In the data rows, 128 means zero.
Here are some numbered points:
[163 176  87 174 143 151 137 112  89 152 119 107 101 181 144  84 132 115 107 114  94  93 157  82 148 104 121 166 112  72 118 137 148 172 114 122 137 125 136 124 124 119 100 145 162 148 150 194] 0
[170 113 127 124 155 118 147 157  96 100 103 126 112 111 125 172 151  76 137 144 158 132 119 143 143 111 122  94  97 169 119 127 132 139 151 146 157 142 130 145 139 117 159 133 169 120 134 127] 1
[ 66  42 199  57  82 120 158 101  89 179 220 229 199 121  62  96  35 177 101  51  53 107  95  96 157 167 120 202 154 199 119 126 100  55 109  58 166 113 133 151 181 191 218  79  48 166  72  86] 2
[100 205 122 140  99 177  94 136 151 116 141  37  65 173 128 136 118 157 177  92 140 101 193 135 100 130 230 124 106  87 121 101 164 193  90 123  74 134  60 117 122 186  78 108 115 196 138 253] 3
[148 135 123 134 136 109 144 149  84 177 133 148 135 102 165 156 104  72 145 148 128 156  67  94 151 101 100 150 148 160 165 114 126  57 150 102 146 149 122 120 137 133 197 112  54 106  99  53] 4
[ 68 124 118 127 133  91 136 127 120 161 121 193 137 116 129 123  93 135  98 104  94 126 123  94 163 114 103 199 122 145 143 142 112 110 118  86 144  82 131 104 132 124 158 147  91 133 114  67] 5
[181 127  61 115 189 103 140 211  65 135 140  54 115  76 209 185 101   0 156 227  59 179  61  89 123  60  72  92  90 139 184 173 196  72 187  94 148 170  85 138 152  84 173  96 130  99 141  18] 6
[146 113 139  98 141 146 122  98 214 115 101 103 161 122 108 103 131 128 153 104 163 146 157 151 128 105 139 102 138  91  85 126  91 150 121 128 108 109 120 156 114 128 136 138 161 144 145 133] 7
[140 114 121 130 126 120 133 123 120 108 130 110 117 126 119 139 129 112 114 146 118 137 110 119 131 119 134 126 115 158 119 151 150 104 130 127 144 151 121 120 127 119 164 110 115 110 122  98] 8
[ 70  58 179 147 122  30 137  88 137 159 148 255 232 113  75 123  55 130 102 154  96 119  64  97 217 144  19 200 173 207 141 118 124  73 136 113 193 105 110 120 183  29 255  93  62 186 115  57] 9
[138 117 100 112 109 199 130  83 154 141 119  36  97 121 170 138 154 136 186 117 158 146 107 159 104 128 177  37 182  78  85 132 127 152 188 181  77 169 109 118  92 125 113 112  82 125 174 155] 10
[109  88 166  97 117 115 121 128 143 144 132 134 153 131 111 135 144 150 133 102 104 116 116 123 126 140 169 124 130 136 124 151 150 128 145  98 139 103 137 141 143 118 153 116 116 140  91 113] 11
[ 87  55 116  90 130  95 111 122  87 146 149 163 178 144 147 148  84  93  96 166  67 126   9  87 207 145 145 152 142 206 142 145 141  40 188  80 175 158 128 119 172 136 253  82  52 144  79  50] 12
[ 98 103 143  52 141 126 132 149 135 183 124 131 139 143  62 111 136 143 105 153 133 100 117 106 109 103 138 125  97 172 156 144 127  97 143 176 155 135 123 123 140 127 139 127 127 134 123  91] 13
[ 60  90 138 111 140  87 107 100 136 170 141 216 122 150  89 124  97 176 128 101  83 138 113 118 152 175 121 182 135 155 148 115 112  97 120 144 178 101 183 135 164 167 184 120 106 152 105 142] 14
[129 148 118 146 114 113 139 129 101 132 114 170 113 136 155 111 119 124 136 128 107 130 126 109 124 124  77 166 134 118 144 131  99 110 113 134 134 163 141 115 119 122 133 153 125 104 141 111] 15
[114 255 126 129 189 138  96 196 112  31 153 120 102 153  96 100 116 156 146 232  51 144 178 154  58 173 150 177  74 199 121 166 255 220   0  74 144 198 160 171 127  76  80 140 117 191 159 190] 16
[141  87 129 131 134 111 158 136 143 142 107 121 131 100 125 162 133  89  95 138 136 166 133 144 162 122 102 106  92 144 114 137 116 104 134 129 145 130 135 156 112 104 181 158 159 103 103 101] 17
[143 255  64 181 102 119  97 255  38  81 158  96   0 168 141  65 131 178 121 134 125 143 192  66  60 119 166 133  55  34 175 135 179 192  53  55  87 121  79  92 153 120  30 159 156 151 161 207] 18
[151 121 115 112 141 168 115 144 102  99 112  28  51 147 192 178 118  89 195 223  73 143  61 106 144  65 193  61 136 152 134 163 202  97 207 166 193 224  36 111 161 141 176  60  33 129  81  58] 19
[158 154  95 149 158 129 137 167 105 106 118 123 121  84 129 148 147  71 134 168 123 141 127 138 109 104  75 113 104 146 138 122 145 128 118 127 145 136 102 144 134  86  94 139 193 101 134 116] 20
[202 152 116 103 169  96 178 147 227  77 144  72 205 100  37 106 166  80 123 118  61 230  59 203 166  63 132  52  72 209  48 155 170 121 135  70  70 126  91 129 208  85  78 213 143  71  94 170] 21
[ 84 121 158 129 139 109 108  93 151 110 155 171 114 116 101  95 126 175 108  96 102  91 173 145 108 175 150 154 120 116 131 113 103 176  87 107 117  82 152  81 142 160  82 169 190 155 117 179] 22
[183 205 111   0 103 138  82 150 214 152 126   0   0 255 185 235 145 180 237 176  19  55 125 122 126 150 255  67 128 106 111 146 222 151 186 122 146 239 108  63 184 251 170   0   0 221  92 255] 23
[126 124  99 110 109 109 135 134 100 124 130 122 112 155 155 135 102 115 134 167  76 137  84 136 124 110 129 101 157 118 155 127 119  92 129 127 125  97 118 128  89 115 125 124 129 144 121 117] 24
[ 75 173 140 153 104 118  78  97 140 133 152 156 115 200  72  91  99 205 101  72 111 118 212 142 114 165 184 177 125  77 119 126  94 186  88 108  89  94 132  90 126 136  99 137 150 201 155 234] 25
[ 96  63 184 137 105  90 116  77 158 139 173 173 193 136  95  89 126 148  96  79 129 110 125 149 125 110 126 134 117 188 102 114  92  97 121 111 124 104 151 150 162 135 163 115 131 144  91 117] 26
[115  88 154  59 124 100 152 139 153 117 125 109 200 174  56 105 152 145  97  49 148 193 166 150  84 106 131 118 102 146 102 153 128  98 109 122 111 111 182 129 147 122  97 123 148 154 101 167] 27
[133   0 156  67 148  85 143 116 182 113  55 102 231  39 153 131  99  66 141 129 193 142  77 188 173  80  78  64 112 227 133 100 101  82 208 176 140 151 145 182 132  91 200 111 127  77  88  16] 28
[255 255   0 170 255 158 195 232   0   1   0 114 191  27 181 255 202  28 135 215  82 255 102  83 166   1   0 167   0  27 117  37 165 143   0  55 142 214  70 255  92  50  13 255 254   0 224  74] 29
[ 75 200 132 121 113 114 119 149  92 152 130 130  99 172 128 100 127 181 142 116  91 133 162  99 109 163 197 166 126 110 129 143 136 160 103 118 123 128 128  80 124 120 134 118  92 157 146 190] 30
[137  88 104 138 139 115 107 135 117 109 112 136 136 119  89 111 154 103 108 112 120 157 131 186 138 129 143 117  90 126 117 135 152 158 109 146 109 123 132 116 140 101 103 127 204 118 125 135] 31
[115 125 145 133 126 117 125 129  95 132 130 133 131 150 147 138 125  99 100 135 117 133 111 112 115 119 114 148 121 153 142 158 147 126 140 121 161 147 126 118 150 125 175 120 114 121 100 125] 32
[ 92 202  94 128  83 103 133 202  17 144 149 104  28 216 143 140 105 126 123 174  75 129  99  44 119 144 192 198 187 133 178 160 173  74 127  89 136 200  52  32 152 139 205  85  16 169  97 142] 33
[151 142  95 148 100 127 129 117 101 100 142 154 146  91 125 102 118 115 102 132 123 133 166 154 108 145 106 149  92 120 120 137  92  92 112 107 117 104 101 125  92 112 125 133 128  80 114 159] 34
[148 123 112 126 139 142 139 118 118 125 109 117 132 104 143 140 134  96 141 142 131 143 111 141 132  99 105 103 129 121 131 123 119 120 153 139 131 131 130 141 123 107 131 131 146 105 140 105] 35
[ 85 142 164 145 108  80 141 127 142 196 152 220 162 160 114 132 117 201 112  94 132  98 138  97 128 175 106 213  99 165  95 120 165 179 128  62 132 123 171 111 170 131 130 141 131 158 101 138] 36
[135  97 128 127 120 138 128 115 116 118 124 131 133 120 136 143 134 118 124 143 116 121 108 126 136 104 113 126 114 153 125 138 127 106 127 148 124 141 130 116 132 119 142 117 120 134 136 100] 37
[167 130 117 138 136 130 150 105 166 129 111 115 151  83 125 132 109  96 134 104 166 162 173 162 154 122  87 113 128 103 105 144 122 153 133 139 109 120 180  96 129 122 112 163 209 112 188 160] 38
[154 103 100 175 163 118 149 116 126 115 136 199 165 115 146 133 168 126 110 131 157 155 129 125 114 125  60 158 105 124 134 120 109 130 122 116 160 124 143 146  88 118  91 178 175 114 149 124] 39
[ 90 134 112 137 132  95 170 164  88 127 146 178 138 133 147 119 123 107 118 144 106 131  92  87 136 130  75 177 136 128 154 150 138  73 115  81 151 153 110 118 141 135 202 136  98 125 124  79] 40
[116 129 156 137 135 112 133 124 103 125 141 140 128 131 109 102 109 145 113 132 129 126 110 124 143 133 133 142 121 137 135 126 133 128 102 120 133 128 129 122 149 129 150 146 123 160 110 145] 41
[ 80 183 131 133 101 135 104 136 108 124 140  91 128 140 138  99 123 175 117 134 113  88 167 131  75 147 215 114  83 114 117 142 165 182 109 119 104 165 127 113 141 155 105 120 142 151 155 172] 42
[147 152  99 127 137 197 123 166 101 124 105  59 100 131 179 119  88  94 178 149 159 135 120 115 136 100 166  81 153 106 135 128 118 106 173 135 120 161 101 123 111 158 122  81  76 151 145 140] 43
[ 47 164 187 137  84  97 107  80 156 130 174 167 125 188  44  70 162 238 130  64 132  95 201 149  91 212 193 186  88 108  91 103 117 180  73  44  67  80 140  98 176 176  98 115  97 212 145 245] 44
[134 104 101 114 134  78 143 195  77  69 135 234 106 146 116 129 104  86 117 148  63 146  87 111 144  81  47 166  91 149 163 146 149  93 117  96 162 131 106  93 177  85 166 154 149 104 123  91] 45
[ 85  58 155  76 118  34 147 129 134 185 149 150 162 147 144 128 123 163  75 105 103 121 105 149 138 137 158 143 159 178 100 155 145  82 181 136 192 167 121 141 126 106 221 109  25 157  86  77] 46
[179 116 132 177 151 146 136 119 161  98 147 160 184  64 110 131 155 101 120 110 167 152 176 177 125 114  17 134  64 149 139  91  98 149 106 127 130  77 162 161 112 113  76 189 241  97 142  97] 47
[170 134 142 132 147 161 142 134 145 112  89  67 128 137 123 129 159  95 167 131 129 148 113 150 119 125 151  77 117  98 150 123 147 135 142 139 125 157 135 152 108 126 107 124 152 100 153 148] 48
[139 138 124 113 124 139  98 110 138 135 124 152 133 124 121 122 133 153 133 122 170 136 158 135 103 136 133 127 142 112 128 109  85 138 100 132 138 103 149 124 109 124 123 141 147 129 156 139] 49
[111 166 122 122 108 127 131 168  88 139 130  93  76 167 135 133 111 130 127 122  83 128 125 111 115 142 156 149 132 109 127 145 175 145 114  99 139 148  93  94 122 173 121 117  95 138 140 134] 50
[ 80  37 192 102 120  91 119  80 172 152 144  98 155 131  72 102  73 110  95 123 119 122 138 123 164 163 146 150 168 135 115 116 142 105 119 127 135 107 160 109 158 106 151  88 104 146 100 107] 51
[130  68  98  95 127 104 198 157  97  57 100 112 162  99 189 182 123  53 110 204  90 153  42 114 148 101  85 112 104 153 161 148 148  80 179 122 144 100 142 150 137 102 233 123  83  90  55  15] 52
New points follow, each followed by the numbers of its two nearest points above by angle, seen from the average point of the numbered points, nearest first.
[128 117 119 130 128 137 136 135 148 117 121 105 114 121 130 138 133  96 141 129 135 129 125 143 105 115 150  96 133 140 128 128 140 125 144 140 131 149 132 133 135 118 113 128 144 117 136 123] 48 10
[169 122 117 137 148 132 160 163 110 135  98 135 128 105 161 160  91  68 156 191 126 151 104 117 152 114  89 110 126 138 160 150 160 100 142 139 145 161 100 131 144 122 178 118 122  83 123  47] 6 4
[ 97  79 119 114 104 161 118  74 172 178  74 171 131 150 144 115 103 118 150 101 132  98  94  94 162 149 153 105 187 148  70  73 112  77 181 125 136 143 180 111  70 105 179 104  35 135 109  52] 46 12
[130  32 179  85 138  85 154  47 181 150 155 191 204  83 150 162 114  97  96 135 155 146  45 130 188 103  86 161 161 192 135 105  63  13 189 117 118  70 200 164 129 114 223 155 130 142 113  40] 28 9
[117  91 142 130 118 129 132 129 135 142 133 113 136 133 137 129 151 146 134 155 139 137 113 115 114 136 118 113 141 115 118 135 119 136 157 136 135 120 146 124 132 114 132 122 112 107 142  99] 10 35
[198 151  78 135 130 162  99 124 148 118 138  81  89 114 158 128 166  90 162 125 166 121 152 128 114 122 123  57 137  66 112  85  88 145 128 160  85 140 127 112 111 137  92  99 142  99 145 147] 10 48
[ 94 121 136 115 142 118 115 141 128 124 130 126 122 147 136 143 105 142 110 151 112 113 106 104 129 143 130 153 126 178 151 138 128 115 131  98 130 141 110 121 134 117 139 110 114 143 114 119] 12 33
[ 34 156 185  76 128  60 126 100 179  98 134 104 124 206 170 129  81 252  92 157  78 106 102 104 177 227 255 199 192 135 129 166 169 139 136 115 105 231 105  82 202 187 217  57   0 202  61 170] 23 33
[138 178  78 152 112 145 123 161  79 131 120 148  90 103 176 135 133 103 147 143 141 130 116 109 114 122  87 165 134  97 144 126 117 125 121 107 120 137 123 131 102 131 120 167 140 118 161 122] 15 29
[143 209  69 178 129 157 161 148  22 136 123 172 105  96 167 132 153  96 142 132 152 143 124  92 119 113  68 153 157  63 183 123  74 127 108 100 111 113 137 129  78 113 120 191 158 114 169 145] 15 39
[115 145  92 139 109 125 106 148  59 125 126 125 115 171 117 113 136 170 115 129 101 144 154  73  86 174  97 119 118 104 173 134 112 140  72  98 105 157 114 125 125 176 122 162  90 138 142 143] 18 50
[116 143 136 122 145 122 114 180  81 125 133 121 117 151 155 148 135 114 126 170 101 136 128  93 139 132 122 156 126 138 162 149 182 135 137 124 154 136  94 112 126 118 166 114 102 130 130 111] 33 6
[127 165 112 141 121 150 125 120 106 146 127 126 113 133 147 118 129 142 145 128 162 100 143 129 109 148 126 127 141 101 125 110  97 148 128 138 120 116 128 125  92 134 106 155 129 141 142 146] 49 10
[147  90 137 101 159 143 149 136 135 122 105 107 162  95 168 152 123  84 163 149 132 137  69 103 147  91 101 101 137 158 157 135 119  91 192 164 155 131 130 144 127  90 193 121 119  76 126  69] 28 52
[142 105 124 142 130 130 122 110 114 161 122 132 122 127 130 145 133 128 122 135 141 136  94 124 137 121 136 147 163 134 143 125 145 108 160 129 149 137 117 115  97 113 169 122 107 123 118 114] 4 46
[179 131 115 128 121 171 126 113 151 133 103 131 163 118 182 120 143 108 135 130 168 119 102 147 149 118 108 101 158 109 105 115 101 115 154 161 121 124 147 144  89 111 111 141 162  86 125  90] 35 7
[224 153  94 220 117 136 158 116 145  56  99   0 127   0 107 112 128  30 193 105 123 170 194 237  41  84   0  89   0 107 165 142 191 255  58 159 143 175 140 180 214 140  26 127 255  84 168 145] 20 47
[ 56 167 140 109  84 122 109 108  61 145 147 160  89 177 128 124 118 196 125 122  73  84 104  67 174 157 162 178 200  66 119 177 127  82 115  96 165 162 129  61 114 155 199  85  29 190 120 130] 33 30
[113  88 140 121 123 131 119 104 134 138 149 160 143 103 114 130 111 140 124 146 150 128 119 140 137 121 103 131 137 143 131 142 106 126 126 131 134 115 165 134 132 129 140 133 131 123 131  94] 26 49
[114 107 149 105 117 147 118 119 126 108 101  70 107 139 132 153 122 101 135 141 149 144 139 115 120  96 204  98 120 178  76 131 163 122 181 142 151 148  90 142 138 115 124 120 115 116 106 145] 19 10
[ 83 122 128 118 127 131 116  86 107 198 143 136 125 169 146 113  96 144 112 108 118 147 112  92 132 142 149 135 182  79 136 107  89 116 125 118 117 108 121 101 118 149 135 132  85 185 131 171] 25 30
[127 142 146 117 110 147 101  99 142 140 114  76 104 155 137 140 113 137 146 125 107 126 126 120 129 145 170  97 149 122 124 128 148 112 131 121 136 161 121 110 130 130 133  92 103 150 122 169] 23 10
[121  22 167 130 138  89 161  80 141 129 109 108 199  93 121 119 131 119 129 163 169 174  90 148 164  92 112  96 121 166 115 129 105  78 162 151 190  99 175 182 132  72 159 112 146  77  89  54] 28 17
[166  94 172 147 152  95 126 113 184 143 140 194 172  65 200 142 175 115 113 125 214  71 129  93 137 113  79 109 127  84  98  81  81  92 175 118 148  73 180 190  90 108 109 162 131 105 125 103] 39 47
[ 98 128 152 134 123 136 118 100 158 137 138 153 128 116 127 119 118 140 125 119 141 121 133 138 121 150 129 121 154 105 106  91 101 120 132 123 126 115 138 126 119 131 124 131 113 132 129 119] 49 7
[210 193  16 189 162 172 139 230  53 127 114 112  76 125 159 198 104   7 139 188 120 128  84  47 127  63 113 180  93  95 174 172 191 133 123  94 133 122 116 126  94 111 175 109 210 121 166  20] 6 29
[186 203  50 100 120 255  94  25 206 231 107 118  98 163 141 139 201 140 233 103 230 113 255 172 134 130 127  41 172  59 128  40  92 198  95 173   8  98 187 182  40 160   0 158 161 175 198 154] 49 7
[106 156 154 108 111 143 114 147 149 122 127  82 113 172 116 116 129 167 106 123  87 100  98  89 142 137 198 144 164 116 122 125 161 113 143 122 107 152 106  99 123 147 120  72  91 166 114 165] 23 3
[ 77 174 119 104  84 126 116 129  87 177 146 130  95 157 127 124 114 145 113 154  92 113 102  80 148 135 153 173 190  97 124 132 134  93 124 113 141 163 114  81 132 165 193 100  63 188 108 129] 33 50
[119 109 135 137 104 126 129  95 116 133 122  91 133 177 114 134 105 165 129  87 140 121 176 156  98 166 141 152 123  85 114 102  88 165  94 119  89 135 161  93 123 156  78 138 129 173 120 175] 25 44
[ 96 130 135 137 150 121 127 178 112 183 122 119 130  79 203 142 114  98 167 132 161 156  79  77 138 121 128 107 186 132 113 158  87  58 202 158 183 151 145 108 111  50 169  75  55 153 132  15] 4 6
[141 152 131 149 106  75 141 103 102 158 142 185 125 129 156 110 118 137 116 113 146 119 117 107 136 145  77 158 181 113 171 105  91 128 128 125 188 158 105  92 145  91 170 146 105 138 138  65] 15 40
[137  87 107 149 142  92 147 138 114 124 119 189 150  88 167 170 116  92 139 164 146 158 115 101 159 131  32 132 188 134 178 103  83  55 166 130 142 118 143 120 133 101 195 159 143  78 130  62] 4 52
[164 175 140  70 105 141  88 245 107  75 115  58  84 164 111 160 112  88 195 127  99 120 113 129 107 133 202 111  96 130 104 210 196 156 178 128 153 198  69 121 152  82 107 128 140 137 133 113] 19 23
[130 113 137 129 119 124 115 145 155  98 122 106  91  96 108 150 163 131 137 118 121 150 122 143 128  84 149  73 116 146 129 110 151 116  84 153  94 133 145 164  95 121  92 144 147 116 140 204] 48 31
[111 136 150 146 139  99 128 126 131 138 157 171 150 134 120 102 119 141 118 110 139 117 120 120 133 144 102 162 130 146 151 119 114 109 114  97 153  96 143 123 128 121 151 139 124 127 127 116] 5 36
[ 99 144 140 152 126  97 135 153 100 114 181 171 136 113 123 125 113 125 102 131  93 124 121  97 154 139  81 227  84 147 155 124 132  94  80 105 145  91 141 143 143 117 164 171 146  90 120  93] 5 40
[142  58 136 110 149  72 119  77 140 123 128 231 183 137 105 142 110 130  74  89  96 107 117  92 157 129 105 146 151 207 138 107 127  75 151 156 151 118 190  87 162 108 149 130  67 180  78  34] 9 26
[ 90 136 140 116  75 145 146 118 131 160 162 124 141 163 112 105 101 202 143 106 117  90  81 101 150 163 112 162 175 101 109 105  69  95 120  90 129  89 140  80 153 135 147  89  94 125 161 135] 2 44
[113  96 148  91 120 125 123  90 153 146 120 108 128 130 122 130 127 133 134 112 137 118  99 133 150 128 164  98 174 135 109 127 110 101 184 138 135 153 121 114 127 128 156  79 101 112  96 117] 10 51
[ 69 103 151 109 125  71  82 110 160 148 132 107 102 165  72 141  94 178 117 113  96 111 103 121 162 157 212  79 134 143  99 131 174 133 165 145 132 155 115 122 157 178 158  72  94 196 108 175] 23 11
[228 100 145 215 230 164 153 139 186  52 107 138 208   0 182 122 178  96 141 101 213 180 153 196 124  55   9 100  73 150  84 119 110 184  94 189  89  73 208 203 107  92  65 215 255  44 130 147] 47 38
[204 206  94 132 160 255 110 148 199  87  42   0  27 135 120 152 255 133 216 114 125 107 255 216  13  75 204  31  46 160  67 151 196 255 118 183 118 161 119 127 155 215   0 171 229  35 185 255] 48 3
[135 129 122 152 120 128 133 104 161 148 128 122 140 141 118 129 107 152 154 132 159 138 116 130 110 125 131  91 157 119 137 149 128 126 131 133 122 105 123 114 119 142 152  91 103 103 117 169] 10 7
[104 140 125 136 117 144 117 127 111 144 162 154 103 135 137 125  90 125 123 143 120 114 110 109 123 109 121 126 168 125 126 131 135 113 155 135 148 136 120 103 124 150 161 118  91 140 112  88] 4 33
[115 138 140 146 107 146 124  97 139 151 146 105 116 143 155 139 113 131 125 118 151 126 141 153 113 139 128  98 119 122 119 138 126 154 133 134 137 140 103 126 146 118 102 127 118 130 132 152] 10 3
[ 40 119 107 135  27  20  83 118 137  47 136 166 184 223 148  54  92 154  76   0 110  71 138  18  80 227 182 234  97 129  16  48 207  70  63   0 149  74 131 106 161 174 255  94   2 244   0 115] 2 44
[109 117 127 128 132 154 143 113 134 151 124 102 116 113 148 149 113 110 153 139 142 116 122 157 121 127 156  69 153 105 110 105 112 134 156 145 119 144 128 145 121 146 112 118 108 134 136 130] 10 43
[157 255  75 169 133 159 103 195  72  86 116  75  73 145 145 121 152  92 151 160  91 134 183 129  89 122 152 116  83  87 132 131 209 156  85 114 137 126  95 117 113 118  40 123 184 135 170 190] 18 0
[ 96 171 114 125 118 123 118 177  77 162 137 157  44 233 115 154  74 144 100 152  65 153 102 119 112 150 187 169 127 112 177 144 222 109 124  83 136 178  85  95 163 132 180  74  99 167 107 162] 33 50
[108 158 133 147 123 100 146 134 135 133 167 175 134 138 101 123  99 166  88 112 109 113 123  74 124 131  89 190 120 121 199 128 117 136  76 100 128  92 118 118 105 105 110 163 159  99 150 124] 5 15
[181 119 119 142 132 136 153 164 119  97 126 164 172  57 136 146 137  63  69 162 199 131  86 155 140  92  80  96 106 120 122 129  80 130 131 146 140 116 151 161  87 138  86 156 211  84 140 102] 47 35
[102 185 144 204 131  39 190 185   0 101 168 255 110  91 182 165 105 108  79 151  58 176  25  43 146 117   0 255 106 188 255 190  85  60  96  40 251 147 120 125 113  59 255 179  69 102  98   0] 40 45
[136  88 157 132 108  90 131 114 170 124 125 128 173 100  76 143 149 179  91  77 140 118 142 145 104 164 105 154  86 124 147 111  83 155 129  65 121 167 174 118 116 161 108 150 173 156 130 176] 22 44
[ 79 186 129 145 134 134 117 123 135 124 139 118 128 135 111 113 137 163 124 124 127 134 172 144 115 153 156 156 126 127 120 132 131 144  96 120 104 137 132 105 112 157  78 139 137 142 146 175] 25 42
[ 96 118 131  84 128 127 115 110 114 137 122 109 131 154 132  96 119 144 157 124 116 110 125 127 129 147 175 135 174 105 122 120 120 129 159 127  83 160 103 127 127 169 152  98  85 134 134 144] 10 23
[140 112 115 160 125 141 154 140 109 124 126 140 153 101 134 127 154 112 132 118 137 152 128 138 119 106  92 117 112 127 146 135 119 141 106 136 143  97 136 166 121 130 100 152 183  98 146 115] 47 39
[118 235  56 210 141 127  98 163  34 142 118  71  36 185 196 185  37 110 126 244   0  60  21  33 180 204 254 140 154  87 114 162 255  73 159  87 169 255  10   6 133 108 159  49  41 232 111  94] 33 19
[ 80 135 161 107 125  92 114  84 163 124 156 148 144 157 101 102 126 185  67  99 112 107 116 125 134 161 111 162 121 136 120 140 130 107 117 146 168  96 132 113 144 160 121 126 103 140  95 152] 14 26
[102  52 168 147 153  93 148 102 185 137 156 228 197  81  69 108 154 151  70  86 153 142 136 143 152 140  64 140 127 142 108 105  72 118 100 113 138  67 176 122 144  97 189 161 181 135  95 110] 26 47
[185 119 180 194 104 201  35  85 255 104  74  43 128  64  51 131 255 177 164  73 255 155 242 255  80 137 117  11  33 113 102 107 114 255 147 255  12  42 179 221  28  90   0 187 255 112 176 195] 7 47
[140 122 111 123 141 144 141 139  86 123 122 136 134 101 144 155 141  99 130 154 138 129 110 120 124 113  97 108 134 138 150 133 118 103 146 147 130 135 124 131 113 107 130 134 132 102 126 128] 35 20
[119 132 126 124 129 132 127 124 117 140 135 127 141 120 127 145 137 115 131 134 137 123 124 127 142 120 136 130 141 132 121 128 121 120 141 137 117 113 124 128 120 125 130 126 123 118 133 117] 35 10
[153  95 163 175  57 125  91  97 171 159  82 222  79  92 153 139 150 187  98 100 255  55 192 145 186 205 163  95 202  70 101  39   4 170 101  77 141  49 236  87  88 206 142 159 100  96 190 176] 49 22
[110 120 155  97 111  99 120 139 113 145 151 100 137 201 129 141 110 147 127 120  66 140  85  87 163 120 178 145 153 136 134 181 167 110 103 111 138 140  91 115 170 142 162 106  75 152 108  93] 33 12
[142 131 118 159 143 147 147 139 124 130 134 150 130 104 130 150 143  90 122 121 146 130 130 138 143 116  88 122 103 142 150 114 107 123 125 123 134  97 135 153 133 112 135 149 171 110 140 112] 47 39
[ 98 114 156  91  95 101  96  94 180 134 144 128 140 143  98 104 132 155 107  94 126  95 132 126 145 156 185 128 155 112 100 112 121 143 139 126 111 118 121 123 134 147  93 111  77 172 121 159] 44 25
[ 94 163 114  53 148 111 111 116 146 156 181 197 149  84  91 193  66 116  72  83 139  70  64 148 115 165  91 175 164 184 169 170 107  52 165 162 122 114 113 107 157  73 177 146  86 127 103 131] 9 2
[163  18 175  41 127 135 132  50 236 139 120 114 144  88  80  94 172 153 111  66 195 118 156 201 137 131 153  81 164 153  63  95  70 105 155 166  97  86 110 185  65 120  31 118 215 158 150 173] 7 49
[128 118 138 107 142  97  96  98 163  96 176 127 124 134  98 106 117 127 113 108 142 123 124 124 126 119 130 135 116 140 149 136 145 113 110 100 132 126 165 118 138 138  98 143 141 132 118 112] 22 26
[119  80 150 120 122 130 122 112 154 124 152 132 147 129 103 117 145 136 125 117 114 105 153 149 125 117 135 131 113 167 124 134 130 122 131 142 127 114 166 136 143 138 116 137 134 123 117 126] 26 27
[134 164  72  68  67 141 135  99 105 121  62  35  62 173 178 142  99  71 135 199 113 146  52  68 159 121 221  38 162 145 111 135 197  91 234 141 182 195 129  98 177 129 140  24  44  64 107  59] 19 43
[ 39 105 183  93 110  96 116 115 103 168 152 157 111 175 106 147  83 106  96 155  62 142  78  75 147 173 144 164 160 166 104 170 128  49 161 153 170 162 147  52 172 118 210  83  64 123 146  72] 12 46
[149  87 143 119 146 138 129 102 183 100 105  96 158 102 130 159 139  95 115 146 118 134  89 154 152  89 129  55 130 157  86 117 137  92 182 132 123 138 134 153 120 131 145 104 129 102  99  80] 28 35
[152  75 115 109 128 125 137 138 175 116 107  95 123 131 133 127 149 110 133 146 139 149 100 169 131 102 134  75 119 156 111 143 137 128 163 175 134 113 135 159 159 126 138 126 138 111 116 102] 28 35
[126   0 255 177 110 165  67 150 255 134 121  90 181 123   0  70 210 225  36  62   0 255 119 255  85 151 222  78   8 165   0  64  84 255  12 255  63 117 103 238 149 167  31 129 242 118 142  97] 31 7
[199 194 121 112 127 142 138 206  56 106 112  74  51 132 193 198 137  52 112 183  95 120 138 129 110  89 114 112 157  99 142 171 154 138 153 119 103 174  97 137 140 113 147 102 116  99 118  80] 6 19
[138 129 123 120 122 137 124 140 113 114 139 118 121 130 120 138 129 130 129 122 119 151 144 128 120 124 146 129 114 135 123 133 141 143 116 127 120 125 126 123 143 143 109 129 134 149 123 138] 3 42
[122 108 105 142 137  73 154 182  76 148 178 172 121  77 126 110 113 109  21 180 100 162  60  73 145  94  62 186 126 139 213 233 150  91 127  33 181 175 131  98 133 112 255 133  55  96 122   6] 40 4
[ 45 124 203  92 135 106 105 141 171 125 140  80 157 222  34 105  71 163  83 131 109 166 154 153 184 162 202 111 115 184  84 146 223  67 145 124 133 150  78 119 200 136 113  40 104 178  65 165] 51 27
[120 159 123 148 122 125 130 133 100 125 142 162 125 120 144 126 130 128 131 140 126 126 122 103 129 136  91 165 134 121 152 130 117 126 108  92 129 128 124 122 124 129 139 142 133 132 133 125] 15 40
[129 131 110  94 149 127 107 128 121 148  96 118 128 124 149 115 117 104 168 170 123 148 117  99 141 107 107 125 134 122 144 109  95 134 141 148 126 137 127 159 115 117 143 122 141 103 126 106] 35 28
[143 138  77 110  80 177 123 158  93  98  82  11  77 112 179  91 136  69 210 168 156 119  69 111  60  90 165  46 255  87 119 113 171  58 234 212 149 239 116 147  67 197 137  98 103  60 157 157] 43 10
[125  30 147  86 146 188 150 112 191 118  77 121 174  97  85 153 128  92 132 123 172 161 105 219 133 105 146  83  97 152  85 141 130 120 163 194 145 122 136 200 120  83 135 133 177  69 102 128] 28 17
[ 74  76 198 126 140  86 120  80 185 119 152 178 155 159  90 103 129 172  89  87 124 122 140 140 162 166 149 171 132 175 112 115 127  95 130 122 144  74 168  87 159 137 145 133 128 141  89 143] 26 14
[130 104 134 123 137 109 134  95 147 146 116 126 137  98 129 142 110 142 137 137 137 148 129 147 141 123 121 109 128 154 135 151  88 109 135 168 127 116 134 130 140 107 138 118 131 133 138 100] 28 37
[161  56 192 145  92 251 153 168  93 131   0  63 139  48 226 201  54   0 215 206 133 123  82 117  85   3  71  39 169 110 137  96 110  38 222 252 142 198 171 153  86 124  92 125 101  12  74  74] 35 37
[139 167 105 130 159  87 133 176 109  74 152 130 128 126 140 137 167  91 116 152 102 148 117 112 146 116 136 147 128 134 149 146 170 114 107 112 142 106  94 152 121 152 115 147 168 114 171 135] 29 20
